In the rows, 128 means zero.
Where one turn sends some rows of the set: a few examples, then the rows asked
j903: [138 123  95 141 160 120 110 110 139 107 127 106]
j457: [108 147 134  98 145 130 114 144 126 120 154 101]
j540: [109 148 146 136 126 135 113 149 121 159 118 130]
j909: [119 125  88 152 164 109 115 124 139 121 111 126]
j591: [127 144 100 121 148 127 104 168 116 147 152 117]
j103: [114 142 140 129 160 140 108 114 116 134  94 128]
j692: [126 107 120 116 147 141 142 134 143 124 160 134]
j425: [147 111 125 122 144  91  98 144 153 135 134 139]
j919: [121 109 143 106 135 109 116 147 147 140 107 132]
j391: [128 124 121 152 156 125 110  99 146 114 112 114]
j120: [ 96 143 142 133 117 104 123 124 146 126 130 120]
j273: [117 152 129 158 143 134  90 124 113 112 140 125]
j122: [128 146 133 123 154 127 105 144 138 116 173 105]
j326: [140 122  91 132 153 105 121 149 145 159 141 132]
j718: [112  98 113 118 157 128 117 121 140 126 163 138]
j74: [119 136 126 126 156 122 111  89 134 122 101 122]
j356: [155 115 134 113 158 109  96 152 147 133 143 133]
j421: [136 154 119 108 158 136 104 124  98 130 112 122]
j370: [112 151 111 150 128 138 130 144 121 107 126 115]
j280: [132 107 134 124 129  95 109 143 153 137 116 137]
j658: [152 146 124 119 149 144 125 115 123 114 118 105]
j752: [100 154 119 139 170 145 129 139 138 111 129 127]
j760: [147 133 133 114 139 135 101 145 108 165 138 122]
j35: [104 111 137 135 152 127 113 134 142 169 113 132]
j8: [128 126 126 100 123 120 130 112 122 136 146 150]
j150: [112 168  96 127 136 112 120 127 115 115 127 135]
j92: [150 141 101 120 169 131 126 117 137 110 128 110]
j945: [106 140 112 149 164 107 105 142 152 155 137 147]
j481: [132 141 123 113 139 130 111 100 113 119 106 108]
j665: [116 100 131 133 139 125 101 109 131 130 159 141]
j707: [125 119 145 122 132 125 117 103 132 138 149 155]
j811: [152 143  98 149 170 124 127 137 140 119 125 128]
j233: [162 149 108 133 152 136 113 139 109 120 128 116]
j65: [117 160 126 106 153 135 121 158 122 158 131 133]
j196: [133 115 119 109 119 134 141 131 123 127 153 132]
j583: [126 148 126 137 156 102 105 131 156 119 169 124]
j278: [107 120 120 157 149 126 105 118 126 126  96 121]
j957: [123 176 130 144 153 125 116 119 129 120 131 148]
j257: [ 94 135 117 142 130 105  94 138 125 158 122 135]
j498: [161 138 118 125 154 126 121 151 134 162 146 132]
j671: [ 93 147 103 131 167 128  95 127 117 112 138 124]
j243: [113 124 133 106 150 128  98 132 115 172 121 129]
j830: [ 94 149 146 104 133 123 129 133 137 128 131 113]
j442: [117 103 109 151 139 113 115 145 146 159 125 124]
j774: [131 136 115 159 154 129 107 164 142 145 153 126]
j574: [125 109 141  91 144 121 107 154 134 137 118 122]
j349: [145 111 141 100 152 124  97 158 134 133 136 120]
j867: [108 142 123 140 132  87 108 121 153 124 149 126]

j718 turns into j665
j583 turns into j867
And these:
j957 turns into j150
j425 turns into j280
j278 turns into j103
j498 turns into j326
j591 turns into j774
j481 turns into j658

Where one turn sends some rows of the set: a few examples, then the rows asked
j319: [124 130 133 116  85 128 111  74 132 136 116 135 158 101 131 108 112]
j995: [137 113 184 113 116 135 134 103 129 118 144 107 129 127 114 134 135]
j405: [122 141 127 123  95 124 124  74 129 155 129 135 162 107 131 108 114]
j147: [144 113 179 119 135 118 125 102 113 116 141 113 132 141 113 142 130]
j796: [111 103 172 133 120 122 123 123 118 111 144 111 107 133 109 139 119]
j578: [112 148 117 125 111 156 127  95  85 150 117 120 128 119 137 115 118]
j167: [115 122  89 146 118 112 124 130 107 128 116 114 143 105 135 103 121]
j291: [128 103 174 122 116 107 118 113 133 106 144 124 117 141 114 129 126]
j690: [136 111 165 133 138 105 116 114 124 108 151 103 149 124  97 137 128]
j348: [115 125  96 144 112 107  97 111 109 142 124 117 163 109 120 101 125]
j406: [116 116  93 141 101 124 109 109 100 116 109 127 150  97 114 102 119]
j274: [111 135 124 119 101 161 118  94  88 132 103 119 121 112 137 118 113]
j168: [131  99 162 140 139 119 131 119  97 113 141 105 129 129 101 148 122]
j67: [105 128 118 137 109 147 118 103  80 159 114 112 126 120 138 124 111]
j505: [137  94 157 136 120 109 128 119 132 105 148 111 147 116  94 121 138]
j667: [112 139 128 121 110 145 137 107 102 150 110 113 117 118 160 122 111]
j628: [130  99 155 133 130 137 136 128  99 107 138 101 117 127 103 131 140]
j649: [120 125  88 147 111 118 121 106  98 136 122 133 155 106 116  99 124]
j930: [127 132 129 121  99 106 126  92 146 145 122 128 156 109 151 106 116]
j570: [127 132 136 115  95 120 109  76 122 163 121 134 153 125 144 111 116]
j321: [118 109 157 133 126 108 108 131 128  98 146 109 121 132 103 126 131]

j690 turns into j168
j319 turns into j406
And these:
j348 turns into j67
j291 turns into j321
j930 turns into j167
j628 turns into j995
j405 turns into j649

Where one turn sends some rows of the set: a few examples, then the rows asked
j145: [104 120 128 114 112 120 126 139  87 136 139 127 115 154 128 124  81]
j714: [ 93 149 122 140 133 156  98 115 116 145 162 113 142  99 153 107  90]
j873: [108 143 151 133 121 114 111 120 104 169 147 107 126 105 133 116  66]
j88: [112 135 122 143 119 135 111 147 116 136 117 124 134 122 120 128  53]
j589: [114 130 163 129 123 130 116 116 101 167 153 115 141 105 142 123  69]
j7: [105 112 132 126 124 130 121 146 132 118 110 122 105 156 131 151 107]
j523: [111 117 126 112 107 119 118 151  91 127 139 118 111 153 123 131  96]
j879: [ 99 139 149 123 126 145 103 115 136 137 157  95 103 130 170 131 141]
j475: [115 113 128 133 134 156  93 129 130 124 130 122 104 162 164 123 130]
j766: [117 124 149 126 113 123 117 146 135 128 110 106  95 155 138 153 103]
j372: [110 114 131 122 128 158  94 136 118 122 121 123  99 169 163 124 115]
j438: [ 99 151 118 154 134 153 103 122 108 149 156 111 146 101 146 114  85]
j390: [ 91 145 152 133 138 141  96 113 140 146 142 113 119 121 167 132 142]
j18: [ 95 158 120 129 123 151  97 111 108 162 145 107 141  94 143 121  85]
j869: [110 119 130 129 126 164  99 135 128 109 123 116 116 157 166 138 126]
j532: [109 129 125 147 115 129 121 139 115 127 105 122 130 126 119 136  63]
j602: [106 140 127 124 107 128 128 152  89 126 133 120 108 155 126 123  94]
j163: [102 148 145 125 131 141  91 120 130 142 160  90 112 126 173 125 137]
j297: [112 123 153 138 140 152  83 103 144 153 136 104 133 106 173 131  98]
j639: [102 129 145 119 130 148  87 114 148 144 132 103  95 127 169 134 133]
j596: [110 136 125 140 119 137 128 153 105 140 137 118 142 122 113 121  68]
j61: [108 136 157 121 117 129 117 127  96 164 137 108 137 101 133 126  64]
j881: [121 123 166 137 138 168  83 113 132 152 135 111 124 119 178 123 104]
j717: [110 133 158 142 144 166  91 106 134 161 129 113 132 110 170 118 100]
j152: [107 153 140 133 123 154  95 120 121 165 160  99 131  92 151 104  93]
j552: [112 128 151 118 112 117 108 137 139 122 107 101  96 151 144 146 114]
j383: [116 116 147 139 126 123 115 150 137 114 116 104 102 152 140 135 122]
j753: [121 129 114 136 111 133 116 150 107 131 120  99 124 126 115 125  64]

j602 turns into j869
j145 turns into j372
And these:
j61 turns into j523
j714 turns into j88
j596 turns into j7
j552 turns into j163
j18 turns into j753

Where one turn sends some rows of the set: a few examples, then the rows asked
j636: [100 130 103 132 133 124 152 113 114 139 151 129 107 139 139 143 115 109
 136 137 129 151 103]
j965: [148 136 114 114 126 139 137 126 113 138 130 151 127 104 104 111 106 114
 146 151 127 119 124]
j712: [144 118 101 142 114 123 140 130 133 139 118 172 118 104 135 110 129 145
 122 127 139 146 113]
j427: [116 113  96 133 111 125 139 147 136 138 131 129 138 141 126 143 123 112
 121 127 142 125  81]
j872: [119  87 139 137 121 114 144 153 126 111 130 115 141 146 133 117 127 126
 130 136 118 114 173]
j414: [121 161 123 126 119 122 125 142 126 154 134 139 122 153 115 144 103 128
 132 131 142 145 106]
j630: [147 163 134 150 139 136 125 102 123 127 117 128 153 139 126 139 114 134
 119 111 113 151 111]
j733: [136 110 154 133 118 121 101 130 119  89 116 114 126 109 156 128 137 107
 129 135 135 129 155]
j441: [144 129 119 148 123 147 128 108 166 121 115 111 147 138 127 136 127 119
 112 103 118 134 103]
j893: [126 125 168 134 102 109 113 128 108 101 116 110 140 101 138 142 140 119
 120 124 141 118 152]
j463: [113 102 141 144 123 106 149 141 111 115 131 125 131 148 137 120 127 141
 130 135 120 136 186]
j670: [126 122 150 134  97 114 110 116 121  97 112 116 120 113 143 136 143 123
 123 126 150 145 173]
j105: [118 109 160 142 117 104 141 158 125 124 128 121 139 146 129 124 123 146
 125 125 120 118 174]
j886: [129 136 108 143 129 147 149  75 125 116 125 108 145 133 118 143 125 110
 123 118 116 147 122]
j519: [118 126 131 126 110 127 162 111 145 154 142 138 101  89 116 126 124 129
 126 122 126 118 118]

j712 turns into j519
j886 turns into j630
And these:
j733 turns into j670
j427 turns into j636
j872 turns into j463

